rotation ticks, each row followed by its count of ticks:
The counts run from 0 to 369.
[102 151 128 115 120 132  98 104  89 143  97 149 136  96 135 174 120 131
 111  93 133 146 121 116 118 152 126 110 101 132  88 173 148 176 119 141
 125 183  82  92  68 129 122 146 125]
181
[133 149 107 201 109 148  97 160 125  87 144 118 140 133 118 137 118 114
 177  96 125 133 124 115  93 169 114 162 142  92 127 109 189 126 159 139
 100 130 126 152  84  92 119 150 139]
83
[109 177  87 167 114  97 112 137  96 105 187 142 153 144 125 120 152 103
  79  80 154 103 125 110 103 142 123 139 152 129 146 125 160 114 168 145
 148 146 181 121 134 120 113 140 161]
129
[125 161 106 132 119 120 119 116 113 137 113 144 135  86  87 145 144 111
 165  96 115 132 134 130  80 154 127 160 144 149 101 125 128 180 189 113
 124 143  39 157 130 138 105 126 114]
67
[122 170 189 156 128 142 124 119 127 156 122 144 150 103 130 140 119 136
  83 126 151 117  88 139  80 160 100 134  86 149  99 136 152  72 198 124
 108 141 116 129 114 112 140 137 127]
251
[101 142 146 130 143 133 124 130  72 129 114 180 144 124 122 147 102 110
 136 164 174 136  62 105 108 156 103 155 107 145 145 103 166 146 176 130
 146 138 110 118 125 112  93  84 138]
205
[161 155 112 129 105 155  68 113 111 126 106 111 138 119 114 129  95 109
 156 120  87 100 130 133  71 127 130 170 105 141 118 149 202 158 159 126
 135 164 137 137  78 131 134 136 125]
38
[ 84 186  93 126 139  94 130  97 112 108  98 161 152 124 148 156 134  76
  86 128 148  77 128 145 116 161 120 167 146 150 123 132 121 136 143 147
 125 165 152 112 113 168 123 146 167]
19
[125 178  91 118 113  63 141  89 145 127  98 124 121 105 145 128 189 111
 149 135 145 108 141 113  88 158 122 120  99 130 141 106 140 108 195 146
 140 171 117 128 130 145 114 155 170]
271
[ 78 171 120 161 107 120  81 158 108 152 108 175 169 106 145 166 131 127
 136 129 139  96  87 146 136 118  95 198 124  99 137  99 144 153 162 124
 109 130 123 130 114 144 121 133 149]
54
[107 143 131 132 128 102 108  97 132  69 118 149 109 139 139 135 113  68
 165 153 146 151 133 131  60 179 140 159 122 116 137  81 187 123 166 157
 105 134 154 136 141 132 107 157 163]
234
[ 78 172 135 122 157  98 131 139 105 126 130 160 148 154 121 147 112 112
 141 133 167 176 137 107  80 136 162 173 132 103 101 163 147 175 157  92
 121 132 105 147 149 124 101 173 124]
347
[125 164 141 130 127 119 172  88 135 103 126 125 135 113 107 123 137  99
 133 113 165 185 128  89  90 142 101 140 120 151  65 133 122 104 191 161
 107 151 123 139 123 127 119 155  87]
110
[114 133 109 196 109 147 102 145 112  79 149 117 127 119 134 132 129  93
 161 103 122 134 121 106  95 165  94 170 141 104 132  93 188 125 166 155
 100 133 154 151  95 102 101 137 130]
84
[145 191 111 162 102 115 154 119 135  91 139  89 136 132  90 141 136 128
 161  98 171 149 122  98 120 111 128 113 101 132 102 105 140  97 208 145
 125 147 112 135 103  95 130 177 131]
116
[ 99 186 102 158 110 150 120 129 108 122 133 114 158 137 122 157  83  99
 109 122 154  82  88 162 140 101 108 162  89 145 109 114 140  98 189 136
 143 159 158 101  90 126 136 147 132]
9
[113 127 142 186 130 133 128 144  98  91 130 129 125 121 151 127 146 114
 156 116 144 144 109  75  91 194  96 163 133 110 130  99 174 122 154 155
  91 143 155 144  90  93 113 136 151]
85
[104 153 120 161 133 144 104 141  85 140 138 160 152 125  93 152  74  93
 116 142 139 120  73 148  99 155 120 160 117 141 134 118 164 146 191 109
 142 101  91 124 117 125  94  87 117]
208
[138 182 123 149 114 117 168 108 140  85 133 121 147 120 105 138 135 112
 163 111 174 168 115  87 111 118 117 113 106 134  88 114 134  88 185 168
 113 154 127 127 102 105 142 171 125]
115
[101 131  93 173 138 164 135 142  76  95 140 131 148 103 130 140 111  97
 117  94 130 152 104  80 117 167  98 150 132 119 104 148 159 135 129 154
 121 177 142 120  62 102 119 120 112]
329
[126 183 104  79 134  99  94  96 105 113 103 177 155  87 124 145 134  88
 144 126 115 118 141 139  76 137 162 132 123 132 124 160 156 150 144 143
 155 181  85 119 105 157 141 140 165]
28
[121 155 156 158 128 150 117 116 102 114 123 166 146 115  84 186 105 108
 104  86 174 130  91 159 102 162 100 156 152 170  89 121 119 153 147 121
 101 118  93 123 102 105 126 123 118]
215
[147 126 112 179 104 140 117 120 105  92 118 101 118 108 120 144 127 112
 162 101 132 159 112  97  89 173  88 144 111 120 125  83 189 133 169 152
  97 134 143 137  88 106 115 126 134]
80
[ 96 175 122 179 104 138 128 107 162 129 116 111 150 113 122 134 127  86
  96 116 121  88 128 164 101 154  95 160 124 149  91 132 123  91 198 130
  93 136 136 139 114 146 122 163  99]
258
[ 96 167 142 157 115 153  88 164 102 126 109 166 164 116 158 142 123 123
 164 140 130  92  81 121 140 124  95 191 123 108 125 118 161 132 148 152
 115 167 136 123  87 121 141 141 153]
49
[117 171 177 160 117 133 136  94 145 138 106 140 159 105 137 144 128 115
  80 119 148 109  98 140  88 160  78 152 113 156  82 129 134  82 184 136
  91 137 150 128 112 126 140 152 117]
255
[ 99 142 128 167 146 151 123 122  93 119 113 150 153 112 103 156  78  78
  88 126 132 122  85 157  89 190 106 154 134 159 100 141 140 138 161 125
 122 106  88 121 102 134 103  98 109]
213
[ 82 162  92 163  93 120 101 128 138 164 122 120 156 121 157 148 149 112
 117 112 137 105 125 112 129 115  66 185 110  94 106 123 131 148 163 134
 119 149 166 124  88 155 108 162  85]
299
[140 183 133 127 141 144 153 119  91  91 121 150 172 125  88 148  75  93
 132 141 166 195  95 113 105 114 132 119 103 146  94 133 164 124 182 139
 133 130 121 119 109 113 143 120 125]
359
[127 188 139 132 117 171 116 121 117 112 148 136 156 143 109 136  75 104
 131 122 156  97  93 138 127  95 128 158 101 149  96 147 158  93 174 148
 148 180 156 106 101 104 147 146 116]
4
[ 65 151 100 137 133  95 105 134  97 113 146 158 139 136 127 160 108 104
 121 110 166 173 134 118 100 122 133 185 134  97 119 117 149 182 151 118
 112 125 144 143 147 140  86 166 109]
344
[133 162 103  79 105 103  85  78  96 129 103 142 117  81 115 143 135 107
 132 102 114 125 135 136  87 121 136 136  96 164 127 113 172 173 174 137
 151 182 125 117 125 153 130 126 145]
30
[ 52 155 112 163 128 114  96 151  90 120 136 164 152 122 146 182 110 113
 121  95 173 165 119 114 123 131 130 167 115  69 116 122 150 154 122 129
 100 141 145 124 106 125 112 175 132]
339
[151 182  78 114  90  70  95 101 136 121 131 141 130 110 117 121 162  85
 147 119 136 108 141 114  83 136 118 134 124 127 157  90 160 121 198 151
 156 144 151 134 137 144 121 138 147]
274
[154 149 134 195 121 137 119 146 119  99 119 121 140 139 124 138 130 119
 178 120 137 142 120  95  82 186 117 147 125 100 128 128 182 128 161 132
  90 130 106 144  72  92 129 153 152]
82
[115 187 106  79 121  83  92  91 104 117 114 168 128 105 118 160 146 109
 129  90 145 102 132 135 104 123 143 152 137 160 129 112 131 176 156 136
 151 185 122 118 138 150 131 145 159]
25
[120 173 145 125 144 166 152 105 105 123 132  95 136 146 119 115  89 109
 115 152 137  95 101 128  98 140 136 142  81 175  97 176 170  93 186 131
 152 178 130 117 103 108 115 137 115]
2
[130 178 149 101 148 124 157 110  90 102 123 168 151 119  84 142 102 119
 146 132 174 193  94  96  94 112 140 134 100 149  91 136 150 143 180 130
 133 146 111 135 140 116 131 132 117]
355
[131 156 123 122 134 129 128 100 118 101  96 175 158  67 100 144 132  84
 171 121 124 163 123 111  86 159 105 148 146 133  95 114 137 155 163 160
 112 150  69 134 102 139 130 111 115]
69
[126 157 156 136 114  96  93 108 118 102 141 132 102 157 114 139 125 120
 169 120 166 128 132 131  63 164 155 163 128 129 146  98 188 137 180 119
 114 137 124 149 151 102 113 171 169]
236
[108 174 148 142 129 101 129 125 149 145 148 172 170 110  99 136 116  94
 112 111 159 169 141 135  68 140 123 150 140 106  87 155 132 126 184 119
 108 105  87 144 135 136 122 159  80]
103
[160 164 161 132 118 167  86 121 110 133 101 120 134 138 131 138 115 149
 169 117 127  97 105 109  97 131 112 175 107 143 100 148 188 160 144 132
 116 180 137 133  71 105 150 144 146]
41
